Here are some points, one per row:
tensor([ 26,  30,   2,  19, -42,  19, -12, -21,  -7, -47,  -8,   6,  35,  34, -27,  23,   3,  41,
        -15, -26,  47,   9, -25,  -3])
tensor([  2,  61, -59,  40,  -1,  32,  17,   9, -66,  37,   8,  45,  -6, -42, -31,  25, -25,  13,
        -48,   7,   3, -68, -10,  34])
tensor([-35,  12,   8,  49,  13, -40, -25, -27,  24,   7,  21, -57,  13, -16,  28,  -8, -38, -16,
        -23,  24,  21,  15, -12,  38])
tensor([ 22,   0, -59,  72,  42,  32,  49, -24, -37,  25, -28,  -9,  -1,  13,  -5, -22,  35,   4,
         77,  -7,  54,  44,  -4,  38])
tensor([  9, -45, -45,   6, -41,  14,  40,  13, -26, -18, -27, -59, -12,  16, -21,  15, -50,  19,
         12,  14, -26,  12,   7,  -1])
tensor([-37, -30,  17,  35,  -5,  31, -99,  17,   5,  -2,  66, -12, -23, -32,  -4,  -7,  11,  19,
         -1, -41,  26, -10, -63,  54])
tensor([-58, -59, -47,   0,  29, -15,   7, -37,  -4,  24,   9,   3,  49, -38, -51,  30,  29, -12,
         14,  50, -10, -27,  57,   1])
tensor([-70,  19, -29, -33,  51,   8, -24, -11,  33, -34,  -1,  40,  11, -32, -59, -72, -31,  16,
          0, -23, -11, -56,  32,   2])
tensor([ 14, -12, -32,  37,  -5,  20,   7,  69,  -5,   1, -11, -51,  17,  -7, -31,  -2,  23, -33,
          9,  -6,  59, -12, -26,  -1])
tensor([ 11,   6,   3, -12,  -7, -49, -10,  -1,  74,  27, -18,  32,  35, -42, -20,   5,  24,  17,
         -4,   6, -31,   2,   6,  26])
tensor([ 48,  39,   6,  20,  44,  25,   9,  12,  38,  10,  14,   6, -25,  40, -18, -12, -47, -40,
        -64,  17,   7, -28,  -3, -33])
tensor([-41,   9,  26,  30,  54, -10,  14, -13,  70,  16, -29, -67,   3,  18,   6,  -7, -19, -58,
        -53,   0,  -6,   4, -22, -34])
tensor([ 11,   2, -10,   2,  10,  -8, -29, -87, -16, -74,   0,  39,   8,   3, -43,  34, -35, -45,
         44, -31, -51,   0,  -7,  65])
tensor([-13, -16, -16,  48, -10, -14, -22,  64, -11, -36,  55,  54,  26,  -3,  45,  11, -23,   1,
         29,  61, -46,  47, -11, -22])
tensor([-43,  36, -44,   9, -24,  -8, -14,   9,  76,  17,  12, -11, -17,   8,  16,  -1,  -5,   6,
         48,  63,  30,  31, -19,  -3])
tensor([  4,  22,  27, -15, -30, -49,  37,  -7, -26,  49,  33,  24,  15,  51, -23,  -1, -39, -46,
          7, -31,  55,  -2,   0, -11])
tensor([ 57, -18, -19,  23,  80,  -6, -21, -22,   6, -13,   8,  18, -38,  27,  33,  -4,  34, -23,
         31, -55,  55,   2,  66, -43])
tensor([-12,  11,  17,  15,  -5, -43, -81,  22,  -9,   1,  21, -27, -19, -28, -21,   0, -13,  30,
        -14,  28, -20, -16, -39,  -3])
tensor([-19,  -8,  10,  29, -14, -11, -56,  19,  39,   9,  10, -22, -65,  40, -16,  66, -18,   9,
         50, -22, -29, -54,  69, -70])
tensor([ 41, -10,   2,   0,   5,   6,   9,  45,  51,  13, -11,  69,  -8,  -1, -52, -18,  29, -68,
         24,  -8, -60,   9, -58,  -1])
tensor([-30,  18,  66, -15,  37,  74, -16,  23,  31, -15,  -4, -42, -10, -27,   1,  24,  -3,  -9,
          2,   6,  23,  73,  78,  15])
tensor([ 25,  -2,  -6, -17,  10,   7, -13,  16, -37,  -7,  12,  21, -10,  -3,  25,  36,   7, -50,
         11,  73,  20,  36, -53,  13])
tensor([ 20,  41, -19,   8, -27,   9,   3, -19, -29,  21,  20,   7,  15, -41,   1,  -4,  63,  48,
         35, -19, -49,  12,  24, -14])
tensor([  1,  38,  10, -69, -15,  17, -23,  11, -20,  11, -74, -27,  -3,  40,  14,  46,  24,  13,
         39,  -4,   6, -63, -51,  31])
tensor([ -5,  69,  -8, -53,   7,  -9,  19,  24,   5,   6,  52, -67, -31,  45, -20, -10, -11, -16,
         36,  38, -12,  13, -10,  -7])
tensor([-13, -48,  -7, -34,  15,  -7,  -5,  31, -34,  32, -14,  17,   7,   6, -65, -26,  13, -10,
        -42,  11, -46,   5,  37,   4])
tensor([  1, -44,  15,  19, -40, -15,  79,  -7,   9, -33,  31,  -4, -38, -27, -17,  22,  -3,  22,
         -1,  14,  36, -36, -22, -82])
tensor([-12,   9,   8,  25,  23,  82,   7, -71,  22,   5,  15, -36, -16,  -1,   0, -31,  51, -15,
        -61,  61, -27,  15,   9, -32])
tensor([ 13, -68,  44,  -6,  10,  49,  72, -32, -17, -34,  46, -18, -15,  -7,  36, -24, -39,  40,
         17, -20, -22, -24,  18,  37])
tensor([-31,  19,  38, -24, -18,   8,   1, -17,  14, -47,  54,  49,  27,   8, -56, -14,  32, -53,
         -1,  16,  26, -27,  -6,  -1])
tensor([ 19, -22,  -4,  10,  18,  -2,  10,  38,  17,  19, -38,  29,  88,  52,  47, -13, -54,  23,
        -14,  20,   5, -15,  60,  33])
tensor([-13, -58,   3, -26,  25, -31, -51, -33,  11, -11,   1,  37,   4,  82,  25, -34,  -6,  85,
         -9,  12,   4,  23, -61, -30])
tensor([ 69,  43,   0, -21,  62,  14,  19,  31,  31,  27,  56, -37,   6, -25, -21,  55, -60,   7,
        -11, -36,  15,  24,  19, -13])
tensor([ 40, -43, -40,  18, -67,  52, -18, -25,  50,  66, -11,  22,  27, -20,   0,  13,  -4, -17,
         14,  -5,  -3,  23,   8, -20])
tensor([  1,  41,  15, -32,  38,  31,  20,  -6, -17,   3, -52,  26, -78,   2,  -4,  68,   2,  30,
        -79,  16, -53,  47,  -8,  -1])
tensor([ 36,  21,  43,  25, -29,   2,   5,  30, -43,  -4,  33, -42,  53,  24,  14,  15, -11,  -4,
         25, -38, -42, -16,   4,  -4])
tensor([-15,  -6,  42,  27, -32, -22,   2,   5,  -2,  96,  21,   5,  25,  23,  54, -23,  41,  -5,
        -31, -59, -11, -54,  13,  43])
tensor([-36,  15,  26,  29,   7, -46,  -5,  26,  -8,  34,  10,  67, -14, -39,  88,  -1,  -9,  16,
         -6,  41,  -8,  16, -14,  18])
tensor([ -3,  37, -20,  46,  -9, -34,   7,  33,   4, -63, -34,   5,  51,  22,  26,  32,  28,  30,
        -28,   0,  28, -23,   4,   3])
tensor([-71,   1,  23, -45,   0,   2,  39, -11, -13,  15, -25,  57,   7,  -5, -10,  30, -27, -35,
          3, -50,   9,  16,   3, -38])
tensor([ 28, -30,   7, -22, -45,  40,  -6,  12,  -7,  47, -36, -22, -16,  15, -10,   8,  59,  13,
        -13,  49,  40, -38, -25,  13])
tensor([ 57, -28,  50, -19,  11, -35,  -4,  40,  31, -82, -22, -36, -17, -70,  -8,  -1,  16,  57,
         19,  28,  26, -17,  15,  46])
tensor([ 17,   8, -66,   7, -29, -17,  15,   4,  16, -44, -40, -35,  14, -13,  11, -19,  14,  18,
        -41, -80,  -3,  41, -26, -33])
tensor([-15,  23,   3, -54,  17, -16,  27,  -1, -11,  14,  30,  -2, -14,  -1,  40,   6,  19,  25,
         14,   7,  25,  84, -20,  18])
tensor([-19, -33, -27, -39, -55,  10,  56,  17,  22, -45,  -5,  23, -85, -62,  71,   3, -29, -23,
          5,   7,  49, -69,  23,  20])
tensor([  46,  -21,  -18,   18,    5,  -30,  -28,   24,   -4,   -3,    2,   18, -108,   40,   -2,
          16,   43,  -11,  -53,  -22,   20,   -3,   63,   -6])
tensor([ -7,   9,  -7,   3, -16, -96,  27, -21,  27,  15,  31,  24, -33, -27, -50, -23,  -3, -19,
          2, -34, -46,  34,  12,  43])
tensor([-86, -12,   4,   8,  12, -11,  31, -60,   9,   0,   2,  29,  19,  52, -48,  48,  18,  16,
          3,  -1,  38,  -9, -10,  21])
tensor([ 28,  -7,  66,  41,  30,  12, -30, -47,  -3, -16,  -3,   1, -35,  11,  38,  53,  34, -28,
         27,   5, -21, -18,  59, -17])
tensor([-25,  51,  10,  60, -28,  43,  -3,  14, -13, -28, -32,  13,  16,   3,  15,  -7,  -3, -16,
        -10, -28, -52,   7, -13,  -8])
tensor([-22, -74, -11, -12,  28,  52, -42,  22,  11,  50,  32,  24, -23, -12,  -4,   4, -65,  47,
         18, -45,  -3,  33, -83,  17])
tensor([ 71, -34,  13,  -5, -27, -36, -18, -64,  13,   9, -48,   2,  44,  -1, -36,  22, -69, -23,
        -22,  52,  10,  -5,   6,  26])
tensor([  8,  42,  52, -26, -38,  15,   1,   1,   7,  50, -38,  13,  34, -26, -14, -17, -22,  62,
         55,   8,  10,  10,  24, -88])
tensor([ -5, -23, -35, -48,  28, -10, -51,   9, -62, -29,  32,  12,   3,  13,  47, -92, -30, -24,
         13,  44,  -7, -14, -17, -52])
tensor([-18, -24, -33,   7,  27, -43, -57, -16, -67,  -4,   0,  12,  -3, -14,  26,  21, -26,  15,
         15,   4,   0,  21, -35, -50])
tensor([ 16,   4, -18, -38, -35,  30, -23, -15,  -9,   2, -53,   0,  13, -21,  24, -33, -34, -40,
         -4,  -9,  -7,  13,  30,  16])
tensor([ -3,  -5,  13,  42,  61, -51,  68,  26, -21,  16, -71, -23, -42,   9, -16, -21,   1,  38,
         34,   7,  -8,  -2, -23,   9])
Along one direction, these points spread out more than along any other. Take the direction at right angles to it along which they spread out most. Then take the direction at right angles to both along which they spread out most. Go by this last direction. How far along it is each point below, from 0 to 99? The average is 50, and the first point in the table lies past the average. One standard deviation of the points above along it is 16.
tensor([-66,   0, -49,  -3, -49,  12, -12,  33, -16, -29, -56, -45,  17,   0,  13,   6,  13, -14,
        -16, -35, -11,  20,  30,  -8]) 65
tensor([ 29,  59, -82, -56,  20,  23,   7, -40,  55,   6,  53, -39,  -6,  40,  57,  19,   4,  29,
        -34,  -3, -20, -33,  27,  29]) 44
tensor([  3, -13,  34,  11,  15,  56,  52,  32,  -6, -47,   8,  11,  53,  -9,  34,  38,  10,  13,
        -20,  -8,   9, -32, -27, -22]) 64
tensor([ -9, -35,  30, -52,   2, -14,  -7,  40, -17,   1, -17,   0,  27, -18, -24, -18,  24, -24,
        -44, -59,  47,  36,  23,  10]) 53
tensor([-16,  -6,  -6, -59,  38, -18,  -7,   5,  -6,   5, -15,  -3,  31,  -1,  10,  11,  41, -78,
         59, -12, -49, -25,  -1,  37]) 46
tensor([ 33,  60,   7, -12,  29,  -2, -19, -33,  -7,  -3, -10,  52,  27, -62, -34, -46,  35,  17,
         11,  -3,  46, -17,   2, -22]) 54
tensor([ -1,  10,  11,  18, -25,  19,   1,  45, -76,   6,  10, -15,  -4,  51, -52, -42,  -7,  34,
         -9,  34,   0,  11,  58,  35]) 62
tensor([ 26, -40,  13,   1,  19,   8,  56,  27,  36, -24, -10, -28,  17,  18,  31, -36,  57,  13,
          5,   0, -46, -30, -47, -22]) 61
tensor([ 15,   5,  19,  13,  -7, -18,  33, -47, -47,  29, -12, -78,  -6, -46,   8, -35,  -4,   9,
          4, -18, -26, -52, -25, -36]) 64
tensor([  5,  37,  39,  34, -69,  28,   4, -23,  12, -20, -50,   9, -52,  37,  16, -89, -29,  -3,
         31,  -8,  13,  20,  -2,  35]) 62
tensor([  8, -22, -11, -44, -62, -31,  19, -25,  13, -23,  68,  24,  22,  22, -40,   3,  49,  -2,
        -28,   1, -34,  47,  25,  15]) 46
tensor([-12,  -9,  11, -13, -14, -34, -42, -38, -61,  11,  28, -28,  13, -43,  54,   1,   3, -36,
        -45,  24,  35,  38, -31, -17]) 46
